grid =
[[108 138 128 133 126 135 115 135 129 129 132 120]
 [130 114 128 138 133 130 131 139 129 129 126 129]
 [136 133 128 126 118 131 132 126 126 127 133 131]
 [129 107 128 144 137 129 130 145 130 129 123 128]]
grid[-4,0] -> 108
grid[-2] -> [136, 133, 128, 126, 118, 131, 132, 126, 126, 127, 133, 131]
grid[-4,-3] -> 129
grid[2,-7] -> 131
grid[-3,-4] -> 129
grid[:, 7] -> [135, 139, 126, 145]
grid[2,-1] -> 131
grid[-1,3] -> 144
grid[0,11] -> 120
grid[1] -> [130, 114, 128, 138, 133, 130, 131, 139, 129, 129, 126, 129]
grid[1,1] -> 114
grid[0,-10] -> 128
grid[2,10] -> 133
grid[0,-6] -> 115
grid[-2,-11] -> 133

a = [121 116 145 152 136 156 101]
a[-7] => 121
a[-6] => 116
a[-1] => 101

B =
[[143 113 139 140]
 [136 144 129 145]
 [141 124 140 105]
 [129 142 118 111]
 [116 134 113 126]]
B[0,0]: 143
B[-4]: [136, 144, 129, 145]
B[1,-2]: 129
B[2,1]: 124
B[-1,1]: 134
B[1,-3]: 144
B[-5]: [143, 113, 139, 140]
B[3,2]: 118

A = [128, 107, 127, 124, 137, 145, 112, 145, 143, 121, 131, 143]
A[0]: 128
A[2]: 127
A[7]: 145
A[9]: 121

X =
[[132, 132, 120, 130, 126, 126, 123, 123, 119, 128, 125, 121, 129],
 [129, 124, 123, 123, 124, 128, 130, 122, 127, 128, 132, 118, 134],
 [127, 124, 119, 130, 128, 128, 122, 122, 129, 124, 129, 129, 134],
 [123, 123, 134, 122, 105, 130, 118, 123, 135, 126, 121, 120, 130],
 [123, 119, 128, 122, 125, 132, 127, 129, 132, 127, 130, 133, 134],
 [130, 128, 127, 121, 128, 134, 132, 137, 124, 131, 130, 123, 131],
 [126, 119, 123, 128, 123, 123, 132, 120, 126, 127, 132, 122, 133],
 [129, 123, 119, 135, 129, 127, 133, 128, 126, 128, 122, 130, 129],
 [134, 131, 125, 123, 132, 130, 130, 130, 122, 132, 130, 119, 128],
 [133, 131, 119, 128, 128, 135, 125, 130, 121, 127, 130, 125, 133],
 [124, 119, 124, 127, 136, 119, 133, 125, 128, 129, 132, 130, 131],
 [118, 118, 128, 130, 126, 128, 133, 132, 131, 129, 127, 133, 127],
 [124, 114, 130, 126, 124, 113, 143, 118, 132, 133, 135, 115, 126],
 [128, 124, 131, 124, 120, 132, 127, 137, 129, 129, 123, 129, 129],
 [131, 127, 131, 123, 141, 115, 139, 126, 123, 137, 128, 116, 120],
 [133, 132, 123, 125, 131, 125, 120, 122, 127, 128, 126, 122, 130]]
X[-16][-13] -> 132
X[8][8] -> 122
X[:, -4] -> [128, 128, 124, 126, 127, 131, 127, 128, 132, 127, 129, 129, 133, 129, 137, 128]
X[8][-9] -> 132
X[-6][12] -> 131
X[-7][12] -> 133
X[1] -> [129, 124, 123, 123, 124, 128, 130, 122, 127, 128, 132, 118, 134]
X[-9][2] -> 119
X[-4][1] -> 114
X[-9][4] -> 129
X[1][-12] -> 124
X[-8] -> [134, 131, 125, 123, 132, 130, 130, 130, 122, 132, 130, 119, 128]
X[-13][4] -> 105
X[-15][-9] -> 124
X[15][-8] -> 125
X[6][-4] -> 127
X[-11][-2] -> 123
X[14][-4] -> 137
X[-14][-5] -> 129
X[-10][-13] -> 126
X[6][3] -> 128
X[10][8] -> 128
X[-6][5] -> 119
X[-13][3] -> 122
X[14] -> [131, 127, 131, 123, 141, 115, 139, 126, 123, 137, 128, 116, 120]
X[0][5] -> 126
X[-14][-6] -> 122
X[-9][-2] -> 130
X[-13][1] -> 123
X[1][-13] -> 129
X[-2][5] -> 115
X[9] -> [133, 131, 119, 128, 128, 135, 125, 130, 121, 127, 130, 125, 133]
X[-9] -> [129, 123, 119, 135, 129, 127, 133, 128, 126, 128, 122, 130, 129]
X[:, 4] -> [126, 124, 128, 105, 125, 128, 123, 129, 132, 128, 136, 126, 124, 120, 141, 131]
X[-10][-12] -> 119
X[5][10] -> 130
X[7][-5] -> 126
X[14][-10] -> 123

m =
[[128 128 127 128 127 128 128 128]
 [122 127 122 141 120 139 153  99]
 [108 115 102 113 103 125 126 157]
 [122 149 133 147 143 134 103 128]]
m[-4,0] = 128
m[-2,-2] = 126
m[-3,0] = 122
m[-4,-2] = 128
m[-3] = [122, 127, 122, 141, 120, 139, 153, 99]
m[0] = [128, 128, 127, 128, 127, 128, 128, 128]
m[3,3] = 147
m[2,1] = 115
m[3,-1] = 128

arr =
[[129 125 119 128 128 146 121 126 122 146 128 126 123 124]
 [126 113 143 113 128 123 138 129 139 123 129 130 129 134]
 [127 144 123 140 128 117 133 126 126 116 129 131 137 127]
 [126 136 122 134 128 132 127 123 125 131 128 128 131 126]
 [126 128 144 127 128 125 127 126 138 126 127 128 129 134]
 [131 131 131 131 128 130 121 133 129 132 127 126 128 129]
 [133 122 131 124 128 134 118 138 128 137 127 125 125 128]
 [125 106 134 109 128 133 141 126 134 132 130 130 126 131]
 [129 142 128 138 128 118 128 129 128 119 128 129 135 128]
 [129 135 128 135 128 138 117 126 127 139 126 125 126 127]
 [128 119 118 122 128 145 126 127 122 144 129 127 124 124]]
arr[0,0] = 129
arr[8,6] = 128
arr[:, -1] = [124, 134, 127, 126, 134, 129, 128, 131, 128, 127, 124]
arr[:, 4] = [128, 128, 128, 128, 128, 128, 128, 128, 128, 128, 128]
arr[:, 12] = [123, 129, 137, 131, 129, 128, 125, 126, 135, 126, 124]
arr[-6,-2] = 128
arr[-9] = [127, 144, 123, 140, 128, 117, 133, 126, 126, 116, 129, 131, 137, 127]
arr[4,2] = 144
arr[-3,7] = 129
arr[-2,-5] = 139
arr[10,8] = 122
arr[10,7] = 127
arr[0] = [129, 125, 119, 128, 128, 146, 121, 126, 122, 146, 128, 126, 123, 124]
arr[-11,-13] = 125
arr[4,5] = 125
arr[8,9] = 119
arr[:, 1] = [125, 113, 144, 136, 128, 131, 122, 106, 142, 135, 119]
arr[2,-1] = 127
arr[-10,12] = 129
arr[1,1] = 113
arr[-2,2] = 128
arr[-9,2] = 123
arr[5,-9] = 130
arr[7,-11] = 109
arr[:, 9] = [146, 123, 116, 131, 126, 132, 137, 132, 119, 139, 144]
arr[:, -8] = [121, 138, 133, 127, 127, 121, 118, 141, 128, 117, 126]
arr[-5,3] = 124
arr[9,0] = 129
arr[-4,8] = 134
arr[10,5] = 145
arr[9,13] = 127
arr[-6] = [131, 131, 131, 131, 128, 130, 121, 133, 129, 132, 127, 126, 128, 129]
arr[6,-8] = 118
arr[:, 3] = [128, 113, 140, 134, 127, 131, 124, 109, 138, 135, 122]
arr[-2] = [129, 135, 128, 135, 128, 138, 117, 126, 127, 139, 126, 125, 126, 127]
arr[-4] = [125, 106, 134, 109, 128, 133, 141, 126, 134, 132, 130, 130, 126, 131]

data =
[[128 128 128 128 128 128 128]
 [122 125 127 139 126 129 149]
 [127 131 113 105 115 142 127]
 [136 145 131 133 127 133 112]
 [114 130 135 118 133 122 133]
 [124 130 128 140 127 135 145]
 [128 127 126 126 126 131 129]
 [128 126 124 123 124 131 128]
 [129 117 129 123 127 124 122]
 [121 131 133 123 131 125 130]
 [128 133 131 129 129 127 124]
 [131 126 135 130 127 122 114]]
data[0, 0] = 128
data[5] = [124, 130, 128, 140, 127, 135, 145]
data[8, 5] = 124
data[:, 0] = [128, 122, 127, 136, 114, 124, 128, 128, 129, 121, 128, 131]
data[9] = [121, 131, 133, 123, 131, 125, 130]
data[10, 1] = 133
data[11, 3] = 130
data[7, 2] = 124
data[1, 5] = 129
data[7] = [128, 126, 124, 123, 124, 131, 128]
data[4] = [114, 130, 135, 118, 133, 122, 133]
data[6, 4] = 126
data[:, 5] = [128, 129, 142, 133, 122, 135, 131, 131, 124, 125, 127, 122]
data[2] = [127, 131, 113, 105, 115, 142, 127]
data[9, 3] = 123
data[6, 3] = 126
data[1, 0] = 122
data[2, 4] = 115
data[2, 5] = 142
data[10, 3] = 129
data[0, 3] = 128
data[4, 4] = 133
data[6, 6] = 129
data[:, 6] = [128, 149, 127, 112, 133, 145, 129, 128, 122, 130, 124, 114]
data[9, 2] = 133
data[:, 1] = [128, 125, 131, 145, 130, 130, 127, 126, 117, 131, 133, 126]
data[3, 6] = 112
data[2, 1] = 131
data[1] = [122, 125, 127, 139, 126, 129, 149]
